name the system of each run
z_870, trace 1 (11 x 20)
[[ 21 -66  22  17  28 -51   6 -45  13 -70   9  13  -7  16  15  17  -4 -11
   -1  67]
 [ 11 -50 -17  19  -5  -6 -47  63  -1  11  31 -28 -33  22 -39  14 -36 -11
   22 -61]
 [-48 -29 -31   7 -36   6  20  30   8  -2  -3  50  12  39   4 -47  49  27
  -61   8]
 [ 21 -42 -18  -4  17 -16 -15 -50  21 -63 -11  55 -32  -9 -12  -2   5  12
   58  34]
 [  3 -59 -63  32 -26   7 -29   8 -30  60  29 -29 -21   0 -30 -12 -29 -22
   14  -6]
 [ -7 -39 -10  37  -2 -28  24  23   9   0  16  39 -29  21  32   2  35  23
  -79  40]
 [ 18 -29   8  18  32 -37 -10  18  38 -50  32  58 -30  -5 -34 -26 -21  -7
   49  -5]
 [ -5 -74 -43   6 -35  21   9  12 -10  21  14 -17  26  44 -58 -34  -7 -18
   -8  -1]
 [  5 -64  -2 -14 -12 -21 -25   6  -8 -27  -7  42 -40  12  -3  32  49  41
  -51  30]
 [-20 -35 -25  23 -17 -41 -57   4   9 -19  40  49 -27 -23   0 -35 -16 -13
   50 -18]
 [-28 -50 -70  55 -18   6  23  -9   4   0  17  -4   1  60 -10 -19 -10 -17
  -14  27]]
z_890, trace 2 (11 x 20)
[[ 14 -55 -25   4 -23  44 -32  -1  26 -12  37  32  55   9 -24 -49  52  19
   35  15]
 [-21 -66 -33 -11  23  -4 -40 -48  -1   5   6 -31 -13  -3 -17  50  13  52
   -1  60]
 [-26 -14 -40   4 -15 -73 -33   8  19  19  -8  23 -56 -38  37   7 -53   7
  -12 -11]
 [ -1  23 -51  66 -43   3  40  -4  46  -5  43  51  -4  33  -3  -3 -23 -35
  -17 -10]
 [ 23 -17  -3  23  40  17  51  -2 -36 -20   5  28 -53  40 -82   5  19  -3
   -4  27]
 [ 45 -84  26  -9  -3 -33 -21  36 -50   8  -1  24 -29 -27  -1 -58  17 -18
   -2  13]
 [  4 -61   0  51 -24  -2 -57  16  30 -30  63  -4  38  19  45  12  41  -9
    0   9]
 [-85 -36 -38   7  42 -14 -29  12  27 -33   4  -9 -23  49 -31  28  -1  64
    7  14]
 [-18 -38 -70 -29 -26 -41   8 -17  23  -5 -62  51 -30  -4  11 -46 -42  17
   -2   9]
 [ 67  -2 -71  50 -50  33   0 -35  29   6  30  54 -26   1   2  27   4 -18
   14   5]
 [ -5 -11 -10  54  48   2  12   9 -38  45  62  15 -68  -1 -67  14  20  16
  -12  37]]
z_890, trace 3 (11 x 20)
[[ 58 -24  91 -37  -2 -34 -50 -17 -28 -21  22 -21   2 -55  -9  33 -13 -44
   32 -14]
 [-65   4  18   8 -46   8 -45  54 -14  28  46 -65  48  23   9  28   9 -15
  -41 -55]
 [-92  45  14 -17  19  -7  29 -21  -2 -70 -66   1   6  48  41   7  30  24
  -22   7]
 [ 23  32 -37 -35 -19  29 -11 -22  -7 -23 -79   6  -7 -14   7 -44 -35 -18
   94 -48]
 [ 56  33 -52  19 -16  90  11 -10 -15  84  -3 -41  20 -13  15  10  29  15
   -6   9]
 [ 14  57  58   6  90 -30  22  -8   2  29  18  -4 -25 -58  31  17  12  37
   -9  56]
 [ 12  11  59 -14   8 -53  15  24  48  10  34 -19  54 -30 -13 -34 -80 -47
   16 -26]
 [ 13   3  34 -35 -37  31  34  20  31 -17   3 -36  58  60 -45  66   6  -6
  -73 -31]
 [-43  39  55 -80  -9   2 -19  -9 -43 -34 -43  35 -27 -20 -31  22  51  34
  -11 -30]
 [-36  25  -8 -14 -69  14 -42 -54 -54   5 -12  -8  39 -35  43 -50   2 -56
   51 -21]
 [  1  51 -30  57  20  62   2 -29 -33   6 -14 -90  -4  38  53  59   3 -19
   12   2]]
z_589, trace 4 (11 x 20)
[[-49  35   2 -23 -16  14   2 -17  40  -3   9   5  58   4 -13  -2   6  19
   -2  -3]
 [ -7  28  -9 -43 -14   3   8 -50  -7 -11 -43  -8 -13  -6 -26  39 -29   2
    0  -6]
 [ 22  33  -4   2 -32   9  -7   2 -36  41 -13  -5 -27 -34  24   6 -12 -31
   -7 -34]
 [ -4  55  24  41  12  21  25  -9 -19   3  24  -2  13  -5  33  -5  32 -20
   -4  12]
 [  2  15  46 -11  56   6  19   5 -17 -30 -20 -34  11  17  -4  -2  -1  -4
   28  10]
 [ 24 -20  17 -37  -2   5  -8  36   9   5 -33 -43  38   8  20 -10  -5   5
   -6 -21]
 [ -5  18   3 -30 -19  24 -27  -4  37   4  -2  -2  43  -9  17  28  32  39
  -12  -6]
 [-40  46  -7 -36   2   3 -14 -41   3  15  -9  -9   5 -28 -25  20 -20  20
   20  -7]
 [  5  42 -14  -7 -25  -8  24 -31 -15  26 -24 -15 -12 -16  17  12 -45 -37
   -9 -15]
 [ 34  59  26  26   3  21  23  12 -18   7   5  -3 -13  -1  24  24  16 -22
  -13 -18]
 [ -3  32  54  -6  37  21  20  20 -34  -2   3 -16  17   1  -7 -28  27  -7
    8  -3]]
z_320, trace 5 (11 x 20)
[[-22 -60 -25 -18 -18  22 -90   4  -7 -43 -15 -64  12  31  -7  38  -9   3
   62 -47]
 [-78   1 -81 -26 -29  -2 -20   4   2  22 -69  -2 -30  17  38  19   0  63
  -48 -10]
 [ 13  51 -64  27   4 -16  27 -53  46 -13 -29  82 -45 -31  53 -21 -19  13
   31  28]
 [ 71  27 -46  57  12  40  56 -10  -4  62  34  -7 -29   4 -53 -12 -45 -44
   31   3]
 [ 40 -40  55   7  38 -19  51  39 -31  58  41 -15  -8  -3 -44  12  19   9
  -94  46]
 [  4 -48 102  -3  12 -64 -41  43  35 -44  75  33  34 -30   4 -15  20  -7
    1  -2]
 [-65 -49  -1 -15 -54  20 -55   6  11 -59  27 -36  68  58 -48   6  -3 -20
   33 -51]
 [-73 -33 -41 -63 -29   0 -22 -37 -39 -47 -92   1 -41  40  -5  37  26  41
  -29   3]
 [  2  34 -65  11 -32 -16 -31 -29 -17  -1 -53  73 -70 -54  85 -36  -6  -2
   44 -15]
 [ 29  42 -92 107   9  60  42 -19  -8  58  30 -17 -16  22  25 -17 -15 -30
   29  21]
 [ 45 -24  23  28 112 -20  76  40  -7  43  10 -21 -47  12 -33   6  -9  37
  -47  69]]
z_870, trace 6 (11 x 20)
[[  0  69 -62  31  -9  41  24 -10 -15  69  -8  30 -45 -15  13  12  30  32
  -34   7]
 [ 30  39  34  23  60 -36  55 -32 -13  20  11  43 -31 -56   8 -46  -9 -17
   11  60]
 [ 73 -27  54  26  29   2  27  21   4  15  46 -56  42   3 -20  -6 -37 -59
   11   7]
 [-11 -17  64 -30  11  12  -5  70  12  -5  22 -32  38  35 -37  43  40  34
  -66 -24]
 [-65   1  42 -76 -23 -28 -45  -2  25 -60 -27  42  31 -17  -2 -16  16  28
   19 -33]
 [-39   6 -67 -10 -66  29 -41 -77   2 -27 -30 -25  29  14  13  22 -24 -30
   48 -18]
 [-23  44 -68  31  -2  28   5 -27 -51  35 -36 -16 -78   8  30  58   7  20
  -25   7]
 [ 28  62   9  37  40 -30  40  26 -23  30 -14  50 -59 -52  61 -62 -10 -15
   12   8]
 [ 83   4  24  47  45  35  56   9  31  17  37 -30  59   7  -5 -42 -13 -40
   36  30]
 [ 25 -35  60 -49  52  21   8  45   8  28  16 -55  35  16 -74  39  19  52
  -46  12]
 [-39 -20  68 -92 -44 -56 -52  21  37 -18  -7  24  47 -52   4  -8   0  21
  -25 -32]]
z_589, trace 7 (11 x 20)
[[ -27  -16  -28  -44  -30   -3   13   47  -20   96  -18   39   -8  -40
   -15  -66   29   51  -69    5]
 [  42    1   17    9  -18  -25   -9  -96   39  -51   32   70   19  -49
    27    3   15  -22   38   57]
 [ -13  -14  -16   54   20   10  -21    6  -28   17   59  -71  -29   34
   -71   61  -59  -42   36  -30]
 [ -48  -17   12   -4    0  -60   50   59  -31   23  -37   11  -31   22
    42  -35    7    5 -106    5]
 [  60   -1   22    2  -11    6  -16    0   47  -94    2   92   10   -3
    30  -31   39   -7   64  -19]
 [ -21  -46  -53   15   -1   81  -25  -11  -28   34   34  -65   26   46
   -90    8   12    7   38   -2]
 [ -37  -50  -13  -33   22  -65    3  -11  -29   37  -54   -8  -45  -24
    53    4    4   53  -75   69]
 [  48   23   -4   34  -13  -38  -40   11   78  -34   37   65   -9  -51
    51  -18  -40  -24   74  -37]
 [ -33   22  -51   53   -3   58   55    2   14   38   62  -29   28   73
   -92   18  -14  -13  -19   -1]
 [   5  -38   41  -59   39  -57   48    1  -55   -6  -62   38  -76   -8
   -24    2   12   32  -71   48]
 [  73  -41   30   12  -59  -17  -70   20    8  -30   43   46   20  -50
    37  -52   -4  -64   66  -49]]
z_201, trace 8 (11 x 20)
[[ 59 -19 -37  20  26   8  21  13  71 -35  -1  45  -4  22  -4  -8  -4  22
   28  13]
 [ 18 -49 -20 -23   0  16 -22  32   6  56  27  14 -12 -23 -84 -15  -1  34
    7  -6]
 [  3 -60  11 -14 -33 -48   0 -23   4  12  23  28   1 -26   1   6  10   5
  -62  46]
 [ -3 -27   2  40 -17 -40 -32 -13  14 -50  50  27 -40   9 -11  47 -25 -34
   18 -14]
 [-63 -24 -28  22 -23  -3  13  30 -35  -7   6  12 -25  54 -46 -21  -1 -21
  -17 -31]
 [ 19 -35 -18   7  -1  -1  21   6 -19 -44 -42  57 -29  27  29 -44  48   6
   -8  24]
 [ 31 -45 -35  39  16  24 -53  21  -8   5  24  13 -22 -10  13 -35  24  16
   64   3]
 [-33 -65 -41  26  24 -15  -5  20  11  44  25 -18   3  11  -4 -21   2  44
  -31  47]
 [ 16 -37 -11  -1  21 -68   6  10  65 -18  -1  49 -30 -10   6   7 -40  26
  -20  22]
 [ 16 -32 -33  12 -46 -10 -10  18  37  12  44  44  -6   0 -63  -9 -35 -23
    8 -37]
 [ -7 -47 -12   3 -36   7  24 -19 -29   2  21  40 -23  29 -67  12  30  -5
  -52  28]]
z_320, trace 9 (11 x 20)
[[ -29  -26   -5   86  -18   -8  -43  -27  -51   36   93  -15   -4  -22
    45    4   40  -32  -13   42]
 [ -57  -44   10   66   78  -54    0   30    5  -52   23  -48  -29   60
    19   14  -32   -6    6   25]
 [   9  -64  -23  -20    0  -33    9   89   47  -35  -52   24   -7   50
     2  -60  -28   16   -7  -40]
 [  34  -42  -59  -16  -50   60  -18   -7   43   -8    3   75   20   11
   -33  -18   62   46    7    4]
 [ -19  -31  -52   -2    9    3  -38  -75  -25   40   33   18  -45  -44
   -66   22    3   34   33   56]
 [ -13  -43  -25   32  -17  -84   -4  -22  -11   35   24  -15  -44  -32
    27   14  -77  -49  -32   27]
 [   9   -6   -5   80  -18  -32   29   49   34  -36   48   32  -31   56
    15   27  -15  -43  -46  -28]
 [ -30  -25    8   11   27    9   31   49  -20  -37   15   55  -25   57
   -77  -56   37    8    4   -5]
 [  26 -111   -1  -27  -19   -4  -34  -12  -40  -15  -15   26   12  -11
    -9  -75   36   -2   25   35]
 [  13  -79  -50   30  -30   12  -95   -7    5    0   34  -23  -14   -3
    26   47   22   20   22    4]
 [ -94  -13  -72   32   17  -39  -18    8   28   17   14   -2  -48   21
    -1   26  -33   49  -16   13]]
z_586, trace 10 (11 x 20)
[[ 45 -37   6  21  -3 -12  -1 -11  34 -31  14  -3  28   8  32   3  -7 -20
    5  19]
 [ -3 -14 -10  14  11  12 -20  42  21  -1  31 -13 -14  29 -43  37  -3  22
   -4 -28]
 [-45 -27   3 -36  -1 -37   9   7   0  10 -10  32   0 -10 -15 -34   2  22
  -36  21]
 [ 23 -21 -17  -1 -40  -2 -19 -48  11 -47  -2  36   0  -5   4   8  -2 -24
   30   3]
 [ -7   3 -43  36  -9  30  -6   7 -39  33  15 -17 -46  24 -23  28   3  -6
   -3 -15]
 [-12  -6   9  15  34 -36  34  12 -19   5 -15  20 -26  -7  36 -41  18   9
  -29  42]
 [ 42 -24  -8  25   7  -1 -14   4  35 -40  19  15  17   3  19 -27 -16 -21
   56   1]
 [  4 -37 -29  12   7  35  -5  35   8  37  25 -33   8  33 -54  22   5  28
  -18  -7]
 [-10 -32  27 -35  13 -53   1   1  10  -5 -11  38 -19 -25   6  -4  17  43
  -44  37]
 [  2 -21 -27  17 -51 -21 -36 -31  27 -28  30  38   4 -17   4   2 -29 -36
   38 -18]
 [-22  -2 -51  32 -13  33  31  -5 -29  24  10 -15 -29  52 -48  32   1  -9
  -33   1]]
z_586, trace 11 (11 x 20)
[[-18  29  61   4  52 -38  68 -14  -1 -38 -10 -16  36  10  15 -40 -21 -29
   -1  39]
 [ 54 -19  42 -24   0  26 -17  42  14 -44 -16 -36  35  32 -14  -5 -11 -27
   49 -58]
 [-36  -2   8 -40 -20  48 -39  43 -17  39  -2 -31  36   6 -13  15  60  51
  -39 -25]
 [-54  22  16 -50   7 -30 -30 -64  11 -21 -32  10   9 -47  37  13  13  41
   13  39]
 [  9  37 -53   0 -37   1 -12 -47  11   7 -29 -27  -9 -13  21  28 -73 -41
   48 -34]
 [ 15  75 -11  16   1  36  70  18 -11  47 -20 -11 -16  23   0  24  -4  -5
  -60 -17]
 [ 26  63  84  -6  52 -12  36  10  -3 -10   7  34   8 -43   7 -45  19  -5
   19  14]
 [ 26 -21  46  -3  -8  25 -29   2  -5   5  39 -63  75  -9 -16 -15 -14 -48
   48 -21]
 [-37 -17  36 -33   6  15 -17  23  -6  -8 -13 -77  25  41  -3  72  22  30
  -57  -9]
 [-73  34  27 -59  -5 -55 -38   7  14 -33 -44  28  -6 -35  38  -3  -8  35
    3 -28]
 [-19  48 -63 -18 -69  38   0 -59  12   2 -32   3  38  -5   4 -19 -34 -31
   47 -29]]
z_201, trace 12 (11 x 20)
[[  6  60  -1   8  24  46  -6   9   8   0   7 -51   6  22 -47  25 -44 -18
   72 -60]
 [-12  29  32 -57  -5  26  50  19 -36  48 -52 -30  36   4 -10 -22  21  14
  -64   0]
 [ 64  39  61 -23   6  -3 -21 -36  20 -37 -11  19  19 -55  63  23  27  -2
   30   8]
 [-40  38   3   7   0  35 -41  -9 -14  32  39 -84  42  -5 -23  26 -25 -16
   48 -34]
 [-45  42  19 -42  19 -14  58 -14 -10   4 -69 -42  12  21  26  25  -9  17
  -72  20]
 [ 51  84  29 -18  -3   7  -5  -3  24 -32 -37  26  -5 -43  50  -1 -20 -22
   53 -48]
 [ -9  53  -9   8 -18  82   6 -15 -20  58  28 -63  62   4 -29  -4  12 -13
   22 -18]
 [ -3  34  55 -44  59  -7  44 -38 -30   4 -55 -44  -1 -11  13  36  16  29
  -41  53]
 [ 31  53  59 -21   2 -28 -32  23  13  -7  -6 -18  17 -57  59  -6 -43 -37
   50 -56]
 [-30  55  -2   5 -30  66  16 -11  25  19  21 -68  91  38  -6  30   0 -11
  -16 -27]
 [-14  65  42 -74  50  11  36 -39 -14 -25 -77 -10 -13  -7 -16  45  10  49
   -9  17]]

runs to name
trace 13 (2 x 20)
[[-10 -44  32 -32  33 -54 -11 -36   5   9  17 -39  -3 -31 -29  55 -29  19
  -32  52]
 [-13  -3  22  -7 -44 -68 -30  35  36  -8  23  17 -12 -25  20  17 -58 -35
  -13 -58]]

z_589
trace 14 (2 x 20)
[[-39  35   9  27  15 -12   3  53  -4   4  39  71 -31 -10 -31 -57  17   6
   19 -29]
 [  7 -62  -5   9 -11  13  28 -36 -24 -12   4  -7  49  24 -11 -67   8 -37
   16  49]]

z_320
trace 15 (2 x 20)
[[ -1  27 -19 -11  32   2  13  27 -37  -8 -68  33 -84   7   5  -5   8  26
    5 -22]
 [ 33  11 -23  18 -13  17  -1  -1  -6  38  -2  34  21 -46  51 -87  20 -14
   33  14]]

z_586
trace 16 (2 x 20)
[[-31   6  68 -15 -29 -24 -31  42   8 -26  31 -13  36   2  10  11   5 -20
  -17 -50]
 [-77  20   5 -25 -21  22  -6 -12  -8 -48 -25 -21  39  50 -10   6  20   2
   -4 -22]]

z_890
trace 17 (2 x 20)
[[  6  31   8   3  26 -52  12 -19  49 -38  -4  37 -22 -21  20  15 -41   5
   19   8]
 [ 23  19 -20   5 -34  22  32  16   3  23  11   0  11  20 -49 -20 -40 -45
    9 -46]]

z_320
trace 18 (2 x 20)
[[ 51  42   0   2 -30  46  15 -63 -48  -1 -13   2 -38  -8 -13  76  19 -28
   -5   1]
 [-12  44  41  23  29  -2 -11  39 -84  50  23 -12 -47 -39   3 -26  15 -23
   13 -21]]

z_890
trace 19 (2 x 20)
[[ 32 -22  17  -9 -10   5  46  10   2 -40 -32  -3  20  49   6 -17  -3 -31
  -20  -4]
 [ 29 -28  10 -15  -3  39 -38  26 -12 -10  -4   1  -2   9 -12  23  55  33
    2 -19]]

z_589
trace 20 (2 x 20)
[[-84  85  50  22   7  -3   3 -14 -64   4  39   4 -37  -9 -24  31  18 -20
  -12 -20]
 [-30  14  51  12  17 -36  41  -7 -57 -38 -41 -24  17  11  63 -72 -12 -67
   11  11]]

z_320
trace 21 (2 x 20)
[[ 36 -57 -69  -4 -22  70 -13  24  -3  47  -7  10  19  16 -27 -35  57  45
   -2  11]
 [ -3 -45 -23  -7  36 -23 -39 -45  21  27  30  17 -18 -47  -6  27  21  67
   -2  77]]

z_320
trace 22 (2 x 20)
[[ 22  66   3 -42  44  52  57 -13   2  31 -64 -23  15   3  -1  14  27  50
  -23  27]
 [ 66  49  62 -39  31 -17 -19   1  17  24  -4   3   7 -92  27  -3 -19   1
   42 -11]]

z_586
trace 23 (2 x 20)
[[  0 -26 -30 -30 -20   0 -14  -8  12  25 -22  33   3 -27   1 -32  18  37
   -5  18]
 [ 15 -20 -27  19  -9 -17 -17 -41  26   7  32  13  -6 -29   1  18 -17  -2
    7  32]]

z_870
trace 24 (2 x 20)
[[  69  -68   71  -33   -3  -30   -2    7  -60  -71  -46   36  -23   -6
    26  -46   31  -42   14    6]
 [  11  -30  -21   37  -43   65 -102   55  -31   13   39  -27   18    5
    31  -10   60    0   45  -57]]

z_320
trace 25 (2 x 20)
[[-20  -4  -7  33  -9  22 -20   2  -3 -30  30  36  -1  24  10 -20  51   2
   19  -2]
 [-23 -42 -30   7  31   9 -11 -15 -26  -5 -14 -18 -18  14 -20 -21  -1  11
   37  25]]

z_320
trace 26 (2 x 20)
[[-23   8 -17 -10  59  22 -39  -2  -6  -2 -24  -6 -31 -11  11  27  43  86
   20  21]
 [ -3  -5 -43 -16   0 -44 -18 -18  31  49 -24  -1   3 -62  40 -41 -57  13
   19  19]]

z_586
trace 27 (2 x 20)
[[ -1   6  52   2  24  49   1  29 -49 -43  -6  -4  22  38  -1 -28  82   3
   16  -8]
 [-16 -52  12 -41  27  19 -45  -8 -24 -17 -49 -56  45   7  28 -33  26  32
   39  20]]

z_589
trace 28 (2 x 20)
[[ 27 -12 -60  61  24  42  12  31  46  58  45  16  -1   9  -1  -2  41  52
  -25  35]
 [ -6 -34  18 -27  51 -65  33   2  34  16  21  48 -17 -36 -55 -29 -28  40
  -19  54]]

z_870
trace 29 (2 x 20)
[[ -2 -12 -11   3 -36 -22 -49   6   6 -27  17  46 -38 -10 -15  18  -9  -8
   21 -41]
 [-49  -5 -53  28 -36  19  18 -20 -35  31   9  10  -8  22 -23 -24  12 -13
  -21  12]]

z_586
